(in the rows, 128 means zero)
One turn moves each row of this set onto another row. After a few examples, where does it send each row asked below?
Q201: [144 131 138 127 137 114 136 140 147 108  98 102 151 139  99 125 141 140
 113 121 153 100 157 163 119 136  91 130]
Q968: [125 126 160 124 127  99 107 105 143 128 145  93 159 101 106 146 131 149
  93 119 129 132 154 146 134 127  65 154]
Q293: [132 127 138 131 147 106 120 117 149 127 141 133 154 128 118 118 113 164
 144 128 156 171 143  93 120 155  80 131]
Q80: [155 139 133 140 141 112 124 106 128 160 136 111 140 107 118 144 106 152
  91 112 143 121 178 147 118 125  79 135]
Q409: [128 135 108 117 116  93 154 140 138 146 153 113 150 136 113 109  95 130
 131 134 123  96 142 174 145 108  86 121]
Q288: [150 146 141 135 132 139 150 151 143 185 134 127 123  79 149 136 116 140
 138 108 134 149 152 157 146 119 127 120]
Q782: [137 172 117  87 137 112 144 123 121 130 164 130 155 122 149 132 104 165
 150 107 132 131 131 146  94 124  99 138]
Q606: [118 129 142 116 134 108 131 108 140 142 174 124 173 125 131  92 117 146
 135  80 113 126 103 148 130 114 112 162]
Q197: [114 132 113 146 120  93 139 113 136 180 167 120 163 115  98 139  88 143
 113 108 124 132 145 150 159 113 106 111]
Q85: [129 116 154 137 142 106 120 133 149 110 155 114 163 123 102  98 138 139
 153 146 154 147 127 114 112 151 107 129]
Q11: [146 159 143 128 126 123 146 133 142 198 149 123 118  89 134 134 134 124
 151  96 123 134 153 151 132  99 117 118]
Q993: [137 132 114 108 136 103 157 123 146 150 127 140 178 139 122 139 123 179
 140  77 132 160 117 124 135 122 119 135]
Q166: [138 137 135 121 136 116 137 117 116 147 165 111 178 111 118 125 125 159
 145 101 134 126 125 131 111 125 167 106]
Q575: [122 144 152 100 118 108 111 134 163 157 145 120 112  81 153 130 116 126
 136 105 113 160 140 155 141 128  77 130]
Q642: [117 166 161 104 122 114 120 115 152 176 149 123 120  89 146 139 128 138
 147  91 110 151 147 136 138 106  81 134]
Q467: [102 149 128 109 116 102 126 111 136 131 139 115 160 123 114 151  90 171
 127 125 122 134 157 132 162 124  74 100]
Q210: [ 95 132 177 139 124 137 114 133 164 148 125 120 142  87 127 133 136 140
 137  87 122 161 126 144 167 137 122 124]
Q905: [137 153 145 117 128 119 144 148 150 162 123 119 114 115 121 108 152 106
 169  99 129 110 137 160 123 110 123 103]
Q827: [143 110 137 152 145  97 130 120 148 157 175 128 158 113 109 110 116 141
 131 125 148 167 130 109 122 139  98 148]
Q296: [144 139 129 156 158 120 144 136 140 132 154 136 152 128 105 114 119 140
 151 134 173 149 135 124  99 152 117 135]
Q298: [120 151 146 107 127 129 140 169 165 125  97 125 129 109 131 147 142 140
 158 109 136 154 135 156 146 144 111 115]
Q211: [160 126 131 135 148 108 139 129 141 141 162 130 140 128 131  84 109 139
 146 145 155 141 142 123 113 137  80 145]
Q664: [129 130 149 128 125 120 126 155 157 147 130 114 112 102 130 101 133  95
 149 104 131 122 131 174 131 134 132 109]
Q96: [104 166 112 142 130 129 161 140 134 129 129 128 163 141  98 141 100 148
 138 116 149 106 140 168 140 130 114 111]
Q920: [112 164 151 113 128 126 142 151 165 134 100 128 133 124 114 142 162 130
 171  91 131 140 130 146 139 123 114 113]
Q226: [112 136 151 146 140 115 119 114 147 114 114 110 167 126  83 156 139 150
 100  97 150 133 144 149 130 145  95 139]
Q566: [ 78 139 141 124 116 104 122 127 142 112 157 101 175 124  84 140 118 139
 135 126 125 113 124 157 150 132 109 112]
Q647: [160 118 127 147 137 100 136 131 138 152 139 102 148 113  92 131 131 119
  98 117 150 105 154 172 109 124 111 129]
Q225: [ 91 153 176 122 122 126 118 122 164 151 129 120 143 102 117 138 156 142
 156  82 114 149 128 131 155 115 101 132]
Q943: [136 123 124  81 122  78 123 118 140 120 134 110 155 138 126 101 125 148
 151  95 118 128 123 128 116 130 113  97]

Q201 goes to Q968
Q296 goes to Q293
And these:
Q197 goes to Q96
Q210 goes to Q288
Q905 goes to Q225
Q943 goes to Q606

One turn moves each row of this set onto another row. After a few examples, where does it send each row asked below?
Q546: [137 103  85 115 121 154  70 106 127 164  96 158  89 107 112 102 124 122
 118 161  64 139 147 108 123 142 135 137 137 156  84 120 185 111 169 141
 127 134]
Q645: [142 108  92 128 146 124  88 125 136 142  88 142 106 122 148 132 115 130
 136 162  89 120 136 120 159 135 141 123 141 137 104 122 143 124 141  77
 177 113]
Q573: [149 121  88 131 123 111  97 124  72 129 101 135  75 117  97 124 116 137
 118 143  65 108 120 113 129 132 134 146 123 123  78  93 108 114 158 150
  93 123]
Q230: [152 113 108 116 143  76  86 130 108 154  70 131 100 125 115 154 162 144
  98 127 106 122 143 154 120 102 105 123  98 112 102 115 151 145 138 124
  91 114]
Q117: [141 117 126 108 161 103  80 123  99 111  57 120  82 137 150 106 155 129
 139 143  85 106 155 117 141 104 134 121 127 144 111 114 174 169 156 135
  89 153]
Q851: [170 118 119 121 171 141  75 110 142 141  92 148  93 132 152 150 112 144
 104 149  82 107 134 120 129 123 115 118 142 112 121 138 161 135 110 107
 139 126]
Q365: [137 131  98 129 145 150  85 131 114 143  99 147 113 137 146 127 101  99
 116 143  92  95  95 129 141 129 121 115 147 101 124 127 169 121 150 103
 143 115]
Q55: [131 117  83 119 132  96  88 122  92 175  68 139  99 113 100 147 148 145
  98 138 105 100 106 134 146 105 110 134 114 108 113 123 164 159 140 130
 102  97]
Q571: [151 102 111 135 144  99  78 126 101 108  56 142  99 130 145 116 129 144
 177 151  94 131 128 116 166 123 127 134 113 165 108 124 180 145 144 154
 100 113]
Q151: [171  98  95 109 138 127  80 129 126 122 119 151  69 130 131 147 106 134
 104 163  83 134 187 128 137 135 141 120 136 142  99 119 161 119 125  97
 147 130]
Q748: [123  92  84 129 145 162  49  86 133 140  71 159 112  98 141 110 121 119
 125 161  91 136 130 123 130 133 117 112 131 140  97 124 151 116 175 131
 122 119]
Q299: [136 107  89 119 121  84  88 148 104 156  93 152  84 120 130 168 131 150
  89 148 112 149 132 155 143 127 121 126 119 141  83 110 158 138 151 161
  77 122]
Q862: [120 112 124 110 138 102  93 138 110 113  98 127  57 125 128 108 135 132
 142 154  78 125 145 122 161 126 136 139 118 149  96 102 198 158 130 153
  82 124]
Q639: [156 118 101 115 144 151  78 139 111 122 125 168  79 145 125 154  98 111
  85 150  81 124 130 121 117 128 125 131 145 113 112 119 189 124 150 133
 121 127]
Q706: [152 125  96 136 123 111 101 104 105 139  89 156  72 112 132 136 162 117
 162 133 119 113 107 132  98 129 138 119 145 161  98 104 135 162 117 131
 131 113]
Q659: [146 119  74 107 133  89  87 147 101 161  96 135 117 134 120 160 160 133
  96 143 106 130 150 137 139 114 116 131 125 106  84 107 142 144 154 141
  69 123]
Q207: [144 113  88 123 133 113 113 123  85 116 101 136 108 131 129 141 128 121
 148 148 109 117 150 139 132 148 134 124 148 143  94 120  79 157 142 163
 112 121]
Q674: [143 104  96 136 137 130  88  96 115 158 101 155 124 122 109 100  83 119
 144 154  64 109 182 126 150 151 108 123 127 127  93 139 137 129 150 122
 119 126]
Q565: [148 114  92 116 134 143  87 119 123 186  86 143 112 118 135  95  99 118
 116 156  30 116 145 110 120 126 122 112 137 144 101 127 149 138 145 126
 114 123]
Q245: [138 117 101 123 144  94  82 120  84 120  59 147  80 129 148 105 120 130
 143 153  78  92 126 107 155 105 118 108 134 139 124 113 183 179 130 135
  72 126]
Q260: [165 122  90 132 134 110  64 130  86 116  65 135 106 148 140 104 138 124
 175 161  90  99 121 112 160  93 134 125 127 151 110 104 170 155 152 128
  90 120]
Q779: [134 109 101 109 130 156  57  97 138 140  93 157  89 125 141 103 134 108
 110 159  97 125 142 150  99 120 108  88 154 141 117 123 162 133 145 140
 114 137]
Q754: [149 122  86 134 143  92  90 122  91 182  81 134 120 128 105 142 162 134
 132 140 134 102 128 133 149  94 132 139 116 132  96 136 150 155 154 115
 124 106]
Q396: [148 103  91 133 133 119  85 106  88 112 105 148  66  86 140 130 134 112
 126 127 112 133 132 135 104 138 133 102 121 148  79  96 121 126 124 134
  83 108]
Q125: [150 115 104 142 157 149  77 109 123 124 105 168  93 130 131 160  77 127
 115 146 109 122 130 135 162 155 138 119 130 136 101 129 167 148 150 109
 145 118]
Q385: [147 140  95 144 141 125  91 125  87 145  77 147  92 104 112 119 115 139
 120 133 103 130  91  99 135 140 152 119 148 168  75 111 118 138 154 158
 109 120]
Q57: [131 112  76 114 130 134  81 142  98 116 115 151 106 133 130 122 101  96
 108 152 110 130 156 131 154 153 145 115 155 127 103 123 161 105 169 103
 146 128]
Q87: [141 116  93 128 140 113  69 131  96 103  96 140 103 130 125 102 121 129
 166 155 112 119 140 113 193 134 124 123 133 145 100 116 180 147 124 160
  72 109]
Q743: [127 133 106 112 149 115  76 134 106 110 101 129  81 141 122 107 152 121
 134 163  91 108 144 103 162  97 141 134 142 134  93  98 178 175 154 144
  72 145]
Q447: [155 140  93 123 119 108 112 112  71 152  85 131  93 136 102 111 139 138
 138 133  86  77 127 123 129 143 124 133 156 123 108 120 112 141 130 151
 128 135]
Q795: [144 115  94  99 150 122  82 151 127 131  99 144 106 140 143 126 140 119
 101 163  79 127 151 101 122 110 122 126 164 105 112 125 154 103 149 109
 150 132]
Q162: [142 112  98 124 135 103 103 103 100 109 105 157  75 124 116 156 169 124
 153 147 102 115 146 120 100 126 115 159 136 114  92 107 118 142 145 150
 115 128]
Q588: [135 100 100 136 107 140  62  88 131 126 119 172  80 132 108 113 114 104
 147 168 101 115 152 167 118 126 111 115 131 141 107 112 164 129 146 120
 136 121]
Q60: [136 110  64 127 117  94  89 131  74 185 102 143 104 121 127 142 125 134
 117 146 143 112 130 148 170 131 143 117 136 151  89 134 154 148 146 148
 101 115]
Q976: [151 117 112 115 133 119  76 137 103 107 104 105  90 141 132  95 149 121
 164 148 102 119 158 143 170 127 144 131 112 154  91 104 177 133 136 148
  85 125]
Q608: [151 128 107 133 156 116  75  90  88 132  74 156  73  94 107 113 158 141
 114 114 113 110 118 101 109 139 122 123 144 123  83 113 145 118 133 145
  94 131]
Q761: [143 123 120 127 140 124  93 115 140 150 119 170 110 150 103 119 105 118
 130 168  79 126 182 121 120 128 110 129 160 137  96 139 146 154 150 147
 128 148]
Q387: [160 108  89 132 116  78  93 146  96 169 111 136  97 134 138 156 140 130
 124 145 127 138 151 165 141 118 147 122 112 162  74 113 143 137 152 134
  99 127]
Q919: [133 113 109 144 137 128  81 106 149 138 104 170 112 143 126 129 101 108
 153 177  74 118 134 143 113  99  99 117 139 134 109 115 130 160 155 123
 129 119]
Q412: [137 107 104 138 144  85  85 116  86 173  72 147  95 115 119 144 133 148
 118 135 151 116 121 153 153 118 133 122 115 159 101 145 155 148 145 141
 126 113]

Q387 goes to Q230
Q207 goes to Q162
And these:
Q795 goes to Q645
Q779 goes to Q748
Q87 goes to Q743

One turn moves each row of this set onto another row. After a few examples, where does it send each row asked below?
Q699: [131 134 149 128 144 132 125 136 140 170 110 115 156 116 151  87 116 146
 130 107 117 123 139 106]
Q766: [125 112 142 133 140 142 158 143 137 139 118 140 107 112 127 107 132  99
 106 139 108 136 165 117]
Q140: [129 141 134 121 101 135 159 101 119 114 131 141 108 125 133 141 125 113
 161 114 122 113 127  84]
Q432: [129  99 117  98 137 153 127 147 127  91 112 103 126 117 131 128 120 123
 123 124 164 106 136 129]
Q739: [129 139 110 114  93 103 136 130 137 123 134 143 144 154 122 104 130 103
 127 127 116 136  94 129]
Q909: [108 108 121  95 124 156 141 132 122 154 132 118 139 126 135 100 147 160
 133 114 112 103 141 112]
Q531: [117 184 122 100 139 149 135 108 117 116 129 115 129 119 158 130 138 141
 123 114 114 122 147 140]
Q922: [159 114 153 128 125 116 143 105 120 117  97 127 130  97 134 111 141 136
 152 144  99 124 149 127]
Q457: [145 150 123 117 152 122 139 121 159 104 106 105 128  94 109 116 117 122
 135 134 139 115 163 127]
Q376: [124 121 141 124 146 119 122 143 117 139 118 108 118 103 119 122  89 152
 147 121 127 140 142  74]
Q220: [114 142 108 109 100  93 126 135 137 133 138 144 143 138 117 116 128 117
 119 132 110 137  92 117]
Q752: [115 137  98 120 117 142 130 126 118 136 127  92 102 132 105 109 125 147
 126 108 134 123 157  88]
Q335: [135 143 104 125 116 134 158 129 150 118 161 125  98 156 132 124 120 132
 126 142 123 122 114 153]
Q549: [107 144 139 126 122 148 119 158 119 120 102 136 150  99  99 119 131 101
 138 119 123 129 141 123]
Q733: [123 126 114 148 173 130 107 115 139 149 123 145  97 145 144 160 121 153
 129 117 124 120 130 132]
Q216: [125  95 126 136 112 140 132 113 140 149 119 109  92 110 158 119 113 143
 119 156 131 119 158 137]
Q233: [158 106  95 120 149 129 118 129 116 138 163 133 126 141 116 148 128 107
 113 144 121 141 126 129]
Q875: [154 103 132 138 108 150 125 122 111 117  91 108 122 131 154  96 145 128
 115 116 132 119 124 133]
Q231: [141 144 103 131 132 121 110 110 103 120 144 125 123 144 132 152 102 128
 164 171 136 134 138 129]
Q51: [ 97 144 145 118 124  92 114 114 128 112 109 154 122 146 155 128 118 142
 161 119 118 112 123 144]
Q144: [132 128 147 108 127 118 124 148 121 117 149 170 125 150 160 116 128 113
 127 109 113 110 139 153]
Q805: [148 125 135 100 154 145 107 149 131 127 138 138 140 120 143 116 125 177
 115 143 144 145 134 146]
Q383: [109 133 120 131  94 146  93 129 125 133  99 103 133  98 131 130 111 149
 147 136 147 114 132 143]
Q688: [134 140 114 149 177 128  99 104 135 131 127 140  96 135 143 149 114 146
 128 121 127 120 139 145]
Q483: [148 158 120 149 145 132  94 120 118 120 112 180 133 118 141 118 105 128
 141 121 122 128 111 129]
Q61: [173 115 140 142 109 126 115 133 141 137 134 142 124 149 124 108 116 125
 135 132 164 139 136  96]
Q591: [ 89 147 133 114 123  90 100 121 141 128 108 149 120 159 151 128 120 143
 149 122 127 115 129 130]
Q661: [146 117  99 132 145 118 118 130 114 157 161 129 134 142 120 154 134 110
 108 132 113 142 130 120]

Q61 goes to Q805
Q220 goes to Q661
And these:
Q144 goes to Q335
Q766 goes to Q216
Q699 goes to Q909
Q922 goes to Q875
Q739 goes to Q233

